These are runs of 7 systems, one row a step. Runs of the same system follow the same rule from any start.
trace 1, Seb (9 x 20):
[[-11   7 -18 -11  32 -26  -6 -15  37   3  24 -13  52  -4  -5   0  -4  29
  -39 -30]
 [ 28 -19 -21   9 -43   9  15 -34 -29 -22   2  -9 -17   3 -11 -45  10 -48
    7 -18]
 [ -9  50   4 -14 -26  -7  13  16  13  15 -38  13 -38 -10  15  31 -31  14
   12  40]
 [  0 -15   3   7  42 -20  24  34   3   5  52  18  18 -15  -5  -9  10  43
  -40 -15]
 [-11 -33  -8  29   4  25 -30  -8 -24 -22 -15  -7  -8  -2  32 -49  25 -46
   22 -13]
 [-34  38 -30 -30 -11  -8 -20 -14  30  20 -42  -6  16   9   5  37 -33   1
   -2  16]
 [ 34  -9  -2 -16 -21 -11  38  -2  13  -1  46   3  24 -12 -44 -22  12   9
  -48 -10]
 [ 18   4  24  26 -23  -4   5   1 -23 -32 -20 -10 -50 -29  36 -33  12 -14
   31  13]
 [-45  26 -24  -4  36 -21 -12  17 -12  21 -16  12  -9  13  18  37 -28  45
   -8   1]]
trace 2, zego:
[[ -8 -27 -41  -3 -20   8  -5 -28  13  12  14  -1  41  11  -4  25 -45 -44
  -16   6]
 [ 30 -14   8 -16 -62  12   3  -6  16 -21 -16 -11   8 -37 -13 -34  13 -39
  -10  27]
 [ 12  16  13   8  -7 -35  -8  -2 -14 -44 -20 -26 -29 -44  27 -39  12  42
  -10  -5]
 [-24  -7 -30   7  27  -8  -5   6 -66  -4 -11  17 -38  20   3  -4 -12  37
   -4 -26]
 [-10 -19 -12   4  35  66 -19  -5  17  14  11  41   3  43  -7 -15 -16 -12
    1 -11]
 [ 15   7 -15  11   0   8  13 -31  64   1  39   1  37  -7  18 -17 -24 -31
  -15  -8]
 [ 14 -16 -17   8 -44 -42  27  -9 -21 -18  -3 -22   1 -41  21  -7   7 -50
    6   9]
 [-20 -17   5  -1 -12  -3 -33  29 -32 -25 -53  -5 -22 -39  24 -19  18  10
    2  25]
 [-10 -12 -11 -12  37   7 -29   4 -10 -13  -2  15   1  -4  -8  -9 -20  73
  -42 -15]]
trace 3, nubon, 9 rows:
[[ 10 -21  35  26  21  21 -17   0 -18 -28 -17   6 -43 -13  41  -3  -7  -3
   48   9]
 [-21 -13   0   8  47  23 -10  16  59  15  11  24  35  -8  35   2  -1 -28
    9   7]
 [-11   5 -26 -30  -1 -19   4  -7  23  11  -1 -16  49   6 -30 -21  43 -23
  -23 -30]
 [ -9  20 -37  -6 -58 -20   2 -15 -55  -6 -28 -14 -28  10 -16 -18  -2  -2
  -14  -6]
 [ 16  -7   9  26 -19   2  20  16 -26  -8  27  19 -37 -19  15   9 -50  31
  -18  35]
 [ 35 -17  58   7  39  17  -4   3  38 -22  24   7   2 -23   7 -11   9  33
    7   0]
 [-11  19   0  -8  33   6 -21 -36  39  -5 -32 -13   9  11  24 -13  23 -25
   43 -33]
 [-23   4 -53 -10 -21  -8  23 -10   0  31  -5   8  20  17  -1  15  -9 -62
    4  -1]
 [  8 -14  -1 -14 -54 -18  25  37 -33   8   9  -1   5 -21 -40  -3  18   0
  -39  29]]
trace 4, Zezi, 9 rows:
[[ -3  13   4   0  47   0 -27 -22  -6 -28 -15  -1 -26   4  18 -17 -12  64
    4 -33]
 [ 11 -12 -13  16  20  38  -8 -31  14   4  44  23   8  35  -7   1 -56  13
  -18 -16]
 [ 16 -19   3  18 -32   4  26  -8  20  18  46  -3  32   3  -5  20 -18 -57
   -3  19]
 [ -4  15   6 -10 -33 -43  37  24 -14  10 -25 -12 -12 -28   9  21  30 -37
   27  26]
 [-32  26   1 -23  17  -7 -20  23 -22   0 -61   1 -29   2   5 -11  40  23
   19  -7]
 [-10  -9  -2 -14  48  26 -49 -21  21 -17  -9   1  17  14  -5 -18  -6  46
  -16 -30]
 [ 40 -37  -5   4   5  13   8 -40  16 -18  44   8  18  -4 -15   4 -49   8
  -21 -12]
 [ 26  -5  15  21 -57   3  35  -1 -15   8  30   0 -15   0  -8  13 -22 -39
    7  31]
 [-20  42  31  14 -23 -20  13  37   0  23 -13 -14 -16  -3  17   4  40 -19
   26  25]]
trace 5, veku, 9 rows:
[[ 12  16  36  21   0  33 -25 -21  30 -14   1 -17  -2  14  10 -53  35 -28
   24 -15]
 [ -4  23   4 -15  33 -31   3 -29  39   6 -10 -12  11  -4  22  56 -31  15
   27  -9]
 [ 10 -10 -25 -11 -10   6  55  21 -20  18   6  48 -33  -6  -7  15 -19 -20
    6  18]
 [ -8  -9  31  -3 -43  10 -20  37   4   1 -16 -17  19 -19 -13 -24  47 -21
  -12  34]
 [-14 -17  -4 -23  36 -25 -33 -10 -11  -9  -8 -21  31   5 -20  20   1  53
  -24 -30]
 [  8 -13 -30  17  -1  26   1 -33 -46 -12   5  18 -42  35   1 -20 -31  -9
   14 -26]
 [ 15  45  34  32 -44   4   4 -11  37   2  20 -26  -3   4  16 -16   0 -22
    8  20]
 [ 18   6  10 -31  48 -36  37   4  42  -3   8  11  12 -35   3  20   8  27
    4 -12]
 [-14 -34 -12  -6  13  17   3  26 -43  -2 -39  32 -35 -13  17  11   1 -20
   31  16]]
trace 6, Seb, 9 rows:
[[ -5  -8  -4 -32  47 -19  24   5 -18  20  -7  20  -9  18 -25  56  -2  25
   22 -18]
 [ 28 -57  31  -7  21  57 -16   3   5 -13  13  26   5   6 -27 -11   7  -4
    7   2]
 [  5 -11  38  19   2   2 -43 -26  20 -16  -9 -34  13  -8  29  38 -29  -1
   28  18]
 [ -3  -8   4   2 -12 -31   6 -13 -36  17  29 -29  21  36 -38  50  -6   8
   -5 -15]
 [ 26   6  46  -7 -17  31  16   6  -9   8   0   6 -27  32 -41 -14  44 -22
   33  -1]
 [ 10  15  36 -11  53  -4   0 -11  32  -9 -20   4 -20  -8  25  31  -6  29
   46  -8]
 [  9 -59 -13   3  43   5  -5 -22 -29  -6  30  11  13  18 -14  31 -30  10
    2 -29]
 [  7 -28  31  11 -34  51 -29  -5  -4   8   2  -4   6  23 -15  18 -11 -40
   19  31]
 [  1  24  48  -6   0 -34  -2   5  30  14   5 -35  26   0  -6  52   8  13
   15  15]]
trace 7, lapi, 9 rows:
[[ 14 -30  21 -36   7  15 -32 -12  26 -16 -36  -3  15 -23  -8  44 -24  10
   14  25]
 [  4   3   2  -6  -1 -33  10 -16  12  14  41 -23  43  13 -28  47 -25  21
  -26  -9]
 [ 22  -2  19  30 -20 -23  36 -14 -33   2  33 -21 -17  19  -5  -1  23 -41
   35 -20]
 [-14  43  23   3   2 -14 -15  -1 -16 -11 -49 -17 -49   2  26  -6  21  17
   41  -4]
 [-14   2  -1 -35  58  13   7  24  11  19 -16  43  -9  13 -17  20   4  41
    5  -9]
 [ 31 -51  11 -26  12  19   7 -20  27  -6   3  14  22 -13 -16  39 -21 -30
   21   9]
 [  3  16   8   7 -34 -44  -8 -28   3   0  11 -48  20  -2   2  49 -32   4
   -3  10]
 [ -9  23  13  22  -2 -37  37  21 -41  21  32 -12 -16  28 -15   2  38   1
   10 -20]
 [  8  -2  24  -8  25  11  -3   0 -11 -19 -42   5 -40  -7  14 -22  44  -9
   55 -16]]
trace 8, zego, 9 rows:
[[ -6   2  -1   2  32  32  -3 -11  -2   0 -36  26 -39  21  27 -10  10 -28
   60 -16]
 [-24  22 -22   9  19   3   6  17  51  21  15  28  16 -14  40  10 -45  10
  -24  26]
 [ 23 -61   6  13  -9 -15  27  11 -18  -3  49   1  30 -25 -15  14  -2 -21
  -19   7]
 [ -1 -21  26  12 -25   6 -57 -24 -13 -28 -32 -47   8  -5  10  -6  11 -17
   20   6]
 [-21  42 -35 -34 -26 -19 -10   0  -3  -1 -36  -6  -3  -4 -17 -23   0  40
  -41  -5]
 [ 35 -14   1 -23  30  14  41  -3 -14 -11   4  41 -39   4 -27 -23  13  15
   13 -29]
 [ -3  17  13  43  32  22 -14 -26  20   0  13   7 -24  22  51   7 -37  -7
   39  -4]
 [-31   5 -36  22 -25 -11  15  23   1  34  35   7  31   3  12   5 -19 -30
  -38  22]
 [ 15 -57  18  -8  -3   4  -4  14  -1 -18   2 -10  32 -32 -14 -23  51 -35
   -1   1]]
trace 9, veku (9 x 20):
[[ 13  -8 -41 -36  11   7  36 -18 -16   2 -20  43 -33   4 -16  19 -35   0
   13 -11]
 [ 12  -5  28  13 -67  23  -9  18  -9  -5  -6 -11 -13 -16  -3 -16   1 -25
   -6  49]
 [  7  -7  34  -6  24 -31  -9  11  13  -6  28 -26  39 -10 -24  13  18  49
  -31 -12]
 [  4 -30 -22  -2  41   7   7 -20 -48 -14 -13  17 -36  22   0  -9   4  -2
   35 -44]
 [-15  50  17  27 -45  15 -14  -7   2  18 -12 -18 -26  29  18   1 -11 -22
   23  27]
 [ 24  28  13 -35   6 -15  35   1  61  14  21  10  23 -10 -30  10   1  28
  -24  -1]
 [ 26 -56  -2 -24  13   8   8  -3 -23 -29 -35  20 -21 -36   1   1   5 -15
   28   0]
 [-29   4  28  35 -26  -6 -33  29 -40  12   3 -26  -6  15  11  31  -8  12
   -1  37]
 [  2  15   2  -9  19   5  18   1   7  19  40   9  19  40 -46 -20  26  23
  -26 -37]]
trace 10, Zezi, 9 rows:
[[ -1 -61  24 -14  13  -5 -35   5 -12 -12 -11 -27  42 -12 -19  27  27  -8
    5   2]
 [ 34 -27  26 -14   8  -1   3  -2   0 -38 -24  11 -31 -53  16  11 -24  29
   15  21]
 [ 25  36  21   4 -17  49   8  -5  19  -3  -1  29 -45  17  -6 -41 -10  12
    5  10]
 [ -1  49  12  27  -7  -5   0 -26  37  14  35 -28  19  31   4 -24  13 -16
   -1 -23]
 [-15   6 -27   3  16 -58  30 -16 -22  15  16 -16   8  12   7  48 -14  -7
   13 -27]
 [-32 -36 -18 -12   7  13 -11  21 -45  21 -29  18  -4  18  -9  45  -7 -19
   19  15]
 [ -3 -26  25 -28   6  32 -35  21  43  -5 -33   6  29 -29  -1   0  18  -9
   -1  30]
 [ 48   6  16 -30   2  -7  24 -24  34 -36 -11   3 -17 -41  -8 -37  11  22
    1 -16]
 [ 21  34   1  16 -35   8   3 -40 -29 -13   7 -10 -44  34 -14 -26 -20  17
    4 -20]]
trace 11, Rig (9 x 20):
[[ 18  26  11   4  -5  13   6   1  63  -3  34  14  13 -20   8 -23 -31  33
  -43  17]
 [ -5  -7   2  66  11  -4  -5 -15   0  -3  57 -17  14   9  44 -17 -14 -22
    0 -13]
 [-37   8 -17  17 -23 -27 -18  -7 -34   6 -34 -35  -2   7  30  19   9 -44
   32   6]
 [-19   7 -23 -38 -19 -18  27  41 -30  18 -38  18 -13 -12 -25  -5  40  -8
   -6  12]
 [ 42 -32   9 -26  18  14  17   3  -2 -33  -8  31 -26 -38 -13 -35   9  27
   -7  -8]
 [ 21   4  22  11  -4   1 -32 -24  33 -31  12 -18   6 -26  18  -4 -45  50
  -28  11]
 [-29  31   0  54 -11   1 -22   3  -4  21  44 -21  15  35  18 -17  -9   3
  -24  -1]
 [-23  16 -10  20   3  -4   3  -5 -16  10 -19 -10 -14  22  25 -26  42 -58
   46 -23]
 [ -5  14 -28 -46  -4 -39  35   9   2   0 -56   9 -16 -40   6  14  14 -11
   17   6]]
trace 12, nubon:
[[ 32  -6   4   1 -47 -25   5 -30  22 -26  15 -39  28 -34  -2 -24   6 -24
  -19  -1]
 [ 14  12   7  39 -36  -8  15 -10 -28 -16   7 -18 -35  -5  26 -47  23 -37
   21  -7]
 [  1  16  -7  16  13   9  43  34  14   6  11  44 -34 -24  37 -36   6 -16
    7  12]
 [ 17  -7 -12 -39  28 -13  27   7  44 -18 -12  23   9 -52   3 -31  20  13
  -16  -9]
 [ 15 -12 -32 -20 -22 -12 -15 -47   5 -38 -38 -24   5 -34  12 -32  -4 -20
   -1 -16]
 [ 11  -5 -17  35 -54   4   7 -20  -2  -9  21 -10  -1 -14  27 -23 -30 -48
  -11  20]
 [ 24  10  30  28 -20  -6  40  27  12  -2  44   5 -10 -22   9 -45  31 -13
  -12  11]
 [  9  23  -1 -10  29 -15  24   6  11 -21 -26  15 -36 -29  26 -51  41  12
   20 -25]
 [  3  -9 -52 -22  15   1  14 -24  22 -16 -33  29 -10 -33  31 -15 -28 -21
    6  -7]]
trace 13, Rig, 9 rows:
[[ 14   6  34  13 -13 -17  11   5 -63 -10  -1 -16 -54  18 -14  11  14  25
   27  -6]
 [-14  32  23 -15  22  26 -19  25  21   5 -43  24 -34  -1  16   2   1  35
   18  21]
 [-15   1 -25  -8  50  13  -3   9  56   6  16  30  33 -12  18 -29  -1   9
  -29 -15]
 [ 12 -24 -39  17  -7  -8   0 -52   1 -20  23 -14  22   0  13 -18 -30 -36
   -8 -29]
 [  7  14   8   8 -75 -23   9  -9 -27   6  -4 -36  -6   5 -14  24  -6 -32
    5  27]
 [ -3   3  40   5   0 -10  25  54 -35  14   3  10 -31  -2 -11   8  42  11
   16  18]
 [ -7 -21   9 -14  63  15 -22  10   0 -21 -34  26 -21 -22  24  -7   4  38
   19 -11]
 [-12   5 -36 -21   6  14 -32 -24  42  -7  -9   6  34  -8   2 -15 -36  24
  -45  -6]
 [ 15   8 -12  26 -37   5  12 -29   5   3  53 -15  21  26 -17 -36  -1 -32
  -25 -18]]
trace 14, lapi:
[[ 49  20  12 -17   7 -10  48 -18  47 -11  30  19  -7 -23 -13 -17 -10  23
  -14 -11]
 [ 17  -1  32  50  15   5   9  -7  12  -8  40   4 -21  -5  48  15 -43   1
   24  15]
 [-50  13  13  31   7  12 -39  22 -13  30  -2 -12   8  38  20  28   3  -9
   18  19]
 [-33 -12 -34 -33  14  -6  -4   5 -10  19 -35   2  26  18 -20  -1  45 -37
   11 -26]
 [ 27 -19 -31 -45 -17 -27  24 -26 -18 -30 -39   2 -15 -38 -17  -5  -7   2
   -3 -14]
 [ 37  12  34  -3 -28 -14  23   9   1 -13  24   0 -22 -26 -16   9 -27  53
  -27  27]
 [ 11   3  58  41  25  14  -4  15  30   4  55  -7  14   9  12  -9  18   6
    7   2]
 [-31  -2  -8  31  40  15 -41 -30  -3   1  -7 -13   4  36  33  -1   0 -25
   38 -29]
 [-28  14 -49 -31 -15   8  -3 -12 -27  21 -45  16 -15  36 -22  17 -13 -16
   10  -6]]

Which system made each run below?
trace 15:
[[ 47 -17   5 -40  12  19  28  -8  21 -23  -2  30 -14 -23 -33 -36  12  19
  -11 -16]
 [ 35   2  28  14  -1  15  -5 -29  44 -23  25   1  -4 -22  23   8 -57  25
   -4  16]]
 -> lapi
trace 16:
[[-32  46 -47   8 -25 -32  24   9  -5  22   5  -4   5   6  10 -29  15 -17
  -26  -9]
 [ 25  -8 -15   6 -22  -5  43  -2 -27 -17  -8  15 -43 -24  14 -40  17 -40
   23  -5]]
 -> Rig
trace 17, 2 rows:
[[ 11   9   9  14  40   6  -2 -11 -10 -28  -9  19 -54 -11  38 -16 -23  44
   21 -16]
 [ -5  14  36  30  19  43  -6  17  31  23  20  24 -13  24  24  14 -17 -13
   29  24]]
 -> veku
trace 18:
[[ -2 -53 -26 -34   4 -10  -4  14   1 -18 -32   8  28 -52   0  -6  17 -21
  -13  10]
 [-37 -29 -21  26 -11 -14 -42  14 -57  -8  -5 -19  10  -4  18   7 -19  16
  -29  11]]
 -> veku
trace 19, 2 rows:
[[-12 -10  21  11  -9  -6  -4  45 -19  17  35   5  13   0 -21  26 -14  46
  -44  32]
 [ 15 -28  39   4   7  14 -23 -15 -16  -5  27 -26  26  38 -46   0  31   4
    1 -28]]
 -> zego
trace 20:
[[ 15  10  25 -22  52  34   3 -14  40  -1 -17  31 -23  12   4   6   1  13
   42 -14]
 [-14   3 -16 -38   8 -11  -3 -19  44  15 -35  -6  33  -5   4  45  -8 -35
   26   3]]
 -> nubon
trace 21 (2 x 20):
[[-35 -15 -36 -19  30  27 -21  20  13  12 -32  42   4  -8  21  13 -29   5
   -6  18]
 [  3 -21  -8 -19  -3 -10 -19 -11  30  -3  23 -17  61 -13 -26  13 -18  20
  -51  -2]]
 -> nubon
trace 22 (2 x 20):
[[ 18  32  16 -28  14  10  10 -14  29  -4 -29  22 -42  -4   4  29 -37  40
   24   9]
 [ 17 -41   7  28  38   2  12   3  -8  -7  64  19  10  -5   4  13 -34  33
  -23 -10]]
 -> Seb
trace 23:
[[-12   7  34  66  16 -12 -11  15 -15   1  39 -25  -6  12  38 -11  16  -1
   15  -4]
 [-14   9  -6   2  53  26  23  18   9  22  12  42 -14  34  -2 -29  29  -6
   14 -30]]
 -> nubon
trace 24:
[[ 15 -21  -8 -13 -31 -34 -11 -24  -8 -16  14 -35  35 -20 -24  26 -28  26
  -40   2]
 [  7   8  28  32 -32  20  -6   2 -46   9  33  -8 -24  48 -30  -6  -1  16
   -8   2]]
 -> Rig
trace 25 (2 x 20):
[[ -5 -54   3  12  26  -3 -25  11   0 -17   7   4  22 -41  34  31 -41  17
  -13  26]
 [-13 -32  11  18 -27   3 -36   3 -31   9  29 -30  41  26 -33  18  -1  -1
  -29   8]]
 -> lapi
trace 26, 2 rows:
[[ 20  15   3  16 -35  19  38 -17  15  25  34  14 -10  25  -5  13 -29 -47
   16  16]
 [ -4  12  30  32 -31  -8   6  30  18   3  15 -19  10 -25  27 -27  36 -35
    0  30]]
 -> zego
trace 27:
[[  7 -22  27  17   5  67 -11   5  26  16  26  24  11  30  -7  -9   0 -38
   15  16]
 [-31  22 -31   0  -7  -9 -31 -31  39   6 -26 -25  35   1  31   6 -15 -33
    6  -2]]
 -> lapi
trace 28 (2 x 20):
[[ -6  26 -22   7 -48 -41  15 -28 -39   1 -12 -37 -14  18  -4   0  11 -31
   14 -16]
 [  2  43   4 -15  -7 -24  35  28 -24   0 -28  13 -53 -13  -1 -25  34  26
   10  -3]]
 -> lapi
trace 29:
[[-11   1  22 -17   5  16 -40  11  15 -17 -47 -17   7 -14   1 -40  57  -7
   12  -2]
 [ 18  15  -1 -15  24 -21 -11 -34  20 -37  -9 -11 -10 -24   9 -16 -19  63
  -18 -26]]
 -> Zezi
trace 30:
[[-23  41 -15  -9 -14 -56  22  17 -37  14 -22  -9 -27  -2   2  28  -3  34
   -5   4]
 [-36 -27   4   4  44  30 -33  27 -32  14  -6  15   6  38 -15  -5  29  15
    0 -16]]
 -> Zezi
trace 31 (2 x 20):
[[-22  -3  44  42  11  12 -51  12 -13  -5  -7 -25  -7   9  36  15  -3  10
   24  21]
 [-29  15  -8  -1  24 -16 -16 -13   2  28  16 -24  39  49 -21  29  13   1
   -2 -32]]
 -> Seb
trace 32 (2 x 20):
[[  4 -30 -25 -49 -36   1   3  -3  -7  10 -19   4  29  -5 -49  31 -11 -17
  -23  18]
 [ -1 -13  26  18 -49 -20 -36   8 -39 -18  -6 -47   4 -14  -4  10  -2  20
  -22  27]]
 -> nubon
trace 33 (2 x 20):
[[ 36 -45  35   1  27  44 -18 -24  28 -28  16   8  11  -7  -6 -22   7 -13
   18 -13]
 [ -7  38 -24  21 -25 -32 -13 -45  12 -11   1 -35   3  -5  34   5 -43   2
   -9  -6]]
 -> zego
trace 34 (2 x 20):
[[ 42 -10  49 -12  31  11   7 -26  13 -10  18  -2 -10  18 -30  25   1  22
   32 -20]
 [ 27 -35  35  18  28  15  -4 -25 -21 -12  18  -2 -20  19   2  41 -26   2
   46 -11]]
 -> Seb
trace 35 (2 x 20):
[[ 14  -4 -49   8  -3 -12  41 -26 -29 -13   8  15 -30  -3  14 -34 -10 -25
    7 -36]
 [-38  19 -27  12 -55   3 -30   8 -26  21 -13 -17   8  21  -3   6 -22 -11
  -29  28]]
 -> Zezi
trace 36 (2 x 20):
[[ 38  -8 -12  12 -40  17  18 -37   8 -11  46   2   6   6 -17 -24 -38 -12
  -31  -3]
 [ 11   5   1  35 -39   0   3 -15 -19 -23   4 -22 -20  -9  21 -60  25 -41
   10  -8]]
 -> zego
trace 37, 2 rows:
[[-10  14 -36 -55  -9  14   5   6  18  11 -51  35 -10 -10 -17  14 -23   6
  -10  19]
 [ 16 -26   0 -11 -24 -38 -10 -15   0 -19   5 -30  30 -41  -3  39 -36  20
  -26  18]]
 -> nubon
